(in the rows, 128 means zero)
One turn moves each row of this set onto another row. After a few examples, where does it send each row asked below?
j_503: [ 97 106 138 119 112 103 138 128 102 118 116 143 136 148 121 121 145 146
  81 158 102 113  89 123 133 121  97 103 120 104 101 129 126 117 101]
j_468: [128 125 136 150 110 129 124 132 112 129 126 134 133 142 143 135 149 166
 148 145 100 129 126 122 130 118 124 130 134 138  87 127 124 134  99]
j_850: [117 135 174 142 111 103 140 132 122 120 123 147 141 134 143 144 145 166
 131 127 108 132 127 127 103 113 122 127 132 143  89 145 131 151  93]
j_79: [104 100 138 118 122 102 129 123 104 103 115 148 132 154 129 124 155 144
  82 164 117 128  91 127 128 123 103  97 111 100 111 127 130 120 101]
j_746: [119 136 141 149 118 101 133 154 130 138 118 153 148 142 125 128 144 146
 133 141 102 125 109 132 109  94 125 127 111 143  85 140 138 145 110]
j_29: [ 98 104 138 118 124 102 132 128 100 109 111 148 133 157 123 128 158 144
  80 160 106 123  89 126 124 120  99 105 117 101 102 129 132 123  98]
j_724: [130 127 140 154 113 103 127 143 133 129 119 155 148 140 130 122 137 150
 144 153 117 133 110 133 123  98 136 111 100 140 100 134 135 142 113]
j_439: [102 106 139 114 113 103 137 129 110 110 128 140 135 144 130 116 147 140
  72 157 114 118  93 124 128 127  94  99 116 103 107 128 125 112 104]
j_563: [105 103 138 118 111 104 135 125 108 109 123 142 136 144 128 115 143 144
  80 162 115 119  92 124 136 127  99  94 113 102 111 126 125 113 104]
j_619: [129 132 176 135 111 104 136 129 135 105 140 143 139 126 159 134 146 158
 122 128 131 143 133 129 101 123 120 115 121 141 104 141 128 143 100]
j_324: [124 129 173 148 107 104 136 124 122 117 120 150 141 133 144 141 138 170
 142 136 115 136 127 128 115 113 131 116 125 142  98 140 130 150  94]
j_144: [ 99 105 139 114 125 101 132 129 104 106 116 146 132 155 127 126 160 141
  74 157 111 125  91 127 119 122  96 105 116 101 104 130 131 121 100]
j_247: [120 141 144 137 122 101 135 161 140 131 135 145 147 138 135 124 153 135
 113 130 111 128 113 133  93 100 113 131 112 143  85 143 137 141 114]
j_45: [130 134 141 131 117 127 126 143 127 118 151 123 131 135 158 130 162 149
 117 128 113 135 133 124 105 127 106 136 135 138  88 131 124 128 106]
j_293: [140 121 137 148 109 129 119 126 121 116 136 132 132 136 154 127 147 162
 146 150 120 139 131 124 134 126 128 117 123 135 102 122 122 128 105]
j_189: [101 101 137 121 122 102 130 123 100 107 110 150 133 156 124 126 154 146
  85 164 110 125  89 127 129 120 104 100 114 100 107 127 131 123  98]
j_234: [122 133 138 140 116 127 129 142 116 131 135 128 132 141 145 136 159 158
 130 132  97 127 127 122 112 119 111 142 141 140  78 132 126 134 100]
j_453: [141 125 140 137 113 129 121 133 130 110 152 126 131 132 164 123 155 152
 126 140 127 143 135 125 118 131 116 122 124 136 101 125 121 124 109]
j_918: [139 127 142 145 115 102 125 144 145 116 136 150 146 133 144 115 141 140
 130 149 135 141 116 135 116 107 131 105  93 138 110 133 133 135 119]
j_456: [131 126 174 144 108 104 134 122 130 107 129 148 140 128 154 135 138 166
 136 137 129 143 131 129 114 120 130 109 118 140 107 138 128 145  98]
j_358: [120 137 176 134 113 103 140 135 130 113 135 143 140 130 152 140 150 159
 119 121 118 136 131 128  94 118 115 126 130 143  92 145 131 147  97]
j_46: [ 97 108 139 114 114 103 139 131 106 116 123 140 136 146 125 119 148 142
  73 155 106 114  91 124 126 123  92 104 120 104 101 130 126 115 102]
j_195: [103 103 139 115 124 102 130 126 106 102 119 146 132 153 130 124 158 140
  75 160 117 128  92 128 122 125  99 100 113 100 109 128 130 119 101]
j_236: [101 103 138 121 110 104 136 124 103 115 116 144 136 147 123 119 141 147
  86 164 108 116  90 123 138 123 102  97 115 102 107 127 125 116 102]
j_923: [132 135 145 134 120 101 130 155 149 118 145 144 146 132 148 116 151 132
 111 136 131 139 118 135  98 109 116 118 101 141 101 139 134 135 119]

j_918 -> j_247
j_293 -> j_45
j_79 -> j_144
Where do these go?
j_850 -> j_456
j_439 -> j_503

